In the data rows, the value 128 means zero.
Some points, each followed by its number:
[136,166,96,152,102,122,147,208,136,194,135,126,123,102,183,147,163,172,130,
 134,135,131,103,157,137,186,97,142,141,137,110,131,156] 0
[110,152,131,107,159,165,125,115,97,139,142,146,171,172,117,176,138,124,121,
 110,107,140,127,120,109,154,173,130,119,156,130,126,107] 1
[174,133,135,131,227,196,50,138,181,126,102,158,188,185,139,135,169,88,94,
 188,74,188,156,57,166,77,216,156,154,211,146,176,136] 2
[102,128,115,129,86,146,99,182,134,111,107,146,122,164,111,130,74,119,157,
 101,84,120,167,110,108,95,69,159,140,111,148,137,149] 3
[106,118,135,137,143,149,105,117,123,124,152,122,157,163,79,145,129,125,128,
 138,121,142,119,81,123,144,153,125,96,155,140,138,121] 4
[182,139,124,164,201,89,149,136,166,119,99,153,123,141,105,76,66,64,173,
 114,152,136,198,61,104,103,127,228,142,123,183,128,151] 5
[125,120,126,152,128,124,128,113,119,145,129,122,124,127,135,126,123,143,111,
 121,125,130,119,127,140,145,139,117,102,135,123,114,119] 6
[71,134,138,114,180,177,129,90,127,110,121,172,188,161,78,170,154,71,94,
 148,122,156,125,32,125,161,179,109,75,156,154,123,113] 7
[238,154,88,115,164,119,167,57,192,31,22,219,123,174,106,75,77,107,153,
 103,180,149,151,118,84,153,67,236,165,84,186,124,150] 8
[122,119,122,147,103,123,148,142,122,167,149,119,117,81,153,148,147,155,166,
 149,145,139,139,80,157,174,122,127,90,164,135,100,143] 9
[111,115,121,133,100,125,118,134,115,142,152,125,110,121,144,155,121,163,126,
 136,92,114,99,153,121,141,121,92,113,119,115,117,142] 10
[131,99,150,147,164,123,101,89,80,161,106,133,148,120,117,78,152,139,148,
 172,144,122,117,147,135,141,144,122,117,108,123,138,114] 11
[54,97,143,108,182,162,146,111,122,121,148,108,213,163,72,202,128,94,96,
 113,97,199,166,39,240,124,176,202,88,164,124,81,47] 12
[165,56,46,167,100,104,125,98,67,157,185,57,63,164,207,103,147,218,165,
 173,122,54,100,196,203,83,140,42,160,160,112,58,129] 13
[105,102,182,139,127,153,87,69,64,118,133,116,73,144,107,106,93,111,152,
 127,127,114,141,143,111,91,112,120,113,69,86,142,134] 14
[134,120,174,197,141,47,179,162,182,117,144,78,130,133,55,200,141,122,190,
 194,42,146,173,75,185,113,174,121,75,156,116,124,135] 15
[137,139,91,160,122,137,119,130,156,149,130,123,130,173,127,144,136,136,99,
 103,125,145,129,115,128,145,114,89,73,121,121,74,130] 16
[120,148,192,102,198,185,2,37,170,0,0,96,154,115,110,78,130,30,152,
 111,255,150,113,163,133,47,227,75,100,198,158,173,80] 17
[163,118,136,180,71,95,126,110,80,165,169,123,96,133,195,116,97,103,131,
 100,143,144,160,90,154,129,89,162,157,93,122,129,160] 18
[79,110,137,79,114,166,130,92,122,101,120,101,167,146,91,81,133,81,91,
 112,106,115,138,111,130,81,146,143,185,187,58,215,158] 19
[129,153,148,37,156,171,208,102,123,114,179,100,106,144,87,193,130,100,103,
 104,134,82,101,102,33,158,122,84,122,145,104,130,110] 20
[114,159,138,92,139,126,130,139,163,102,112,124,165,90,108,169,127,125,127,
 105,124,147,155,135,137,113,137,149,176,134,120,189,145] 21
[122,113,186,192,245,149,65,39,27,217,61,120,140,90,139,0,212,166,206,
 243,182,121,66,201,178,255,178,44,144,133,78,77,129] 22
[146,135,130,127,142,129,121,148,152,118,119,136,134,136,135,126,140,118,121,
 119,123,145,119,100,120,113,147,136,121,145,139,140,125] 23
[153,127,121,145,45,70,60,108,59,157,115,159,89,131,103,84,55,119,104,
 80,131,92,196,180,176,96,61,107,189,71,121,106,138] 24
[120,68,163,126,189,109,82,97,55,159,131,121,171,108,122,53,172,127,170,
 185,158,120,99,186,167,143,156,132,53,130,123,132,132] 25
Which point above is nearest to each new point by angle, seen from the average point of the numbered points? Its number follows each.
[145,159,118,118,146,167,147,144,150,61,136,102,126,134,99,216,122,92,155,
 127,87,132,138,88,79,130,119,131,105,105,147,123,108] 20
[90,145,129,75,121,141,171,124,151,122,159,110,113,150,107,152,117,110,118,
 97,147,140,116,111,86,140,143,123,120,138,132,113,125] 20
[128,117,145,110,153,106,123,126,155,91,148,145,128,149,111,155,128,137,144,
 166,59,121,126,163,161,75,174,116,155,117,113,141,107] 15
[135,134,172,85,209,121,151,120,157,95,124,110,119,165,147,154,133,90,130,
 163,142,139,89,127,134,116,162,100,124,156,142,125,118] 20
[146,158,142,93,154,94,151,123,158,106,86,150,122,139,120,119,126,97,135,
 26,134,180,146,105,75,138,147,166,148,101,187,122,138] 8
[107,148,119,91,166,164,153,116,136,73,153,119,111,189,123,138,115,114,65,
 86,150,120,102,110,95,133,118,118,132,135,134,127,118] 20
[121,130,108,135,171,151,91,118,104,123,84,166,141,174,94,74,128,120,127,
 114,135,121,125,151,77,148,141,142,155,110,133,118,115] 8
[77,132,154,106,129,124,132,123,144,98,141,94,141,111,96,167,120,131,133,
 115,112,102,133,116,114,123,130,112,106,112,111,151,122] 20
[117,133,131,88,157,189,115,136,129,68,120,134,127,136,127,141,139,98,121,
 113,99,127,139,123,115,111,152,138,128,89,121,161,154] 21
[2,250,48,64,0,103,160,197,177,255,123,40,102,17,42,194,152,255,128,
 222,157,56,106,208,82,232,60,22,17,144,61,2,136] 10
[206,125,143,140,170,107,138,115,167,160,116,168,135,135,137,49,146,138,100,
 169,194,139,118,115,91,184,148,176,180,146,139,138,138] 8
[130,95,136,137,133,127,138,75,144,63,128,97,125,184,117,189,123,124,125,
 131,65,138,143,142,104,52,136,85,92,104,40,113,106] 14
[97,71,151,158,112,156,89,150,110,123,126,115,125,116,181,70,113,135,150,
 161,100,139,140,164,151,112,144,107,191,150,148,156,118] 13
[171,186,112,119,24,70,235,76,198,59,125,16,95,53,118,99,153,127,134,
 153,123,145,225,90,151,0,104,140,123,216,89,136,98] 15
[127,134,111,121,121,118,155,122,139,146,121,117,154,164,112,160,159,155,100,
 131,132,139,126,112,124,118,130,119,139,139,130,118,115] 16
[132,110,108,148,103,126,133,118,112,129,125,97,101,146,146,132,106,160,142,
 147,117,145,112,148,155,108,119,84,137,158,116,101,111] 13
[134,173,108,166,119,159,168,119,79,162,86,112,85,183,132,188,115,162,189,
 126,132,72,172,167,100,133,46,141,112,108,142,88,124] 3
[114,118,138,123,148,163,156,115,135,88,144,114,110,189,136,139,104,82,117,
 135,121,155,126,113,114,100,111,99,156,138,112,128,114] 20
[110,134,135,114,158,136,162,116,178,103,141,131,112,153,148,158,125,93,106,
 125,150,140,105,126,90,138,148,103,128,144,119,129,106] 20
[135,124,152,89,133,103,134,135,137,136,113,98,138,105,109,104,119,93,125,
 146,115,135,131,114,169,72,161,138,125,169,115,142,132] 19
[46,174,114,51,154,65,173,182,211,150,121,108,203,34,106,119,160,110,74,
 94,176,81,95,134,120,120,174,191,84,99,96,231,142] 21
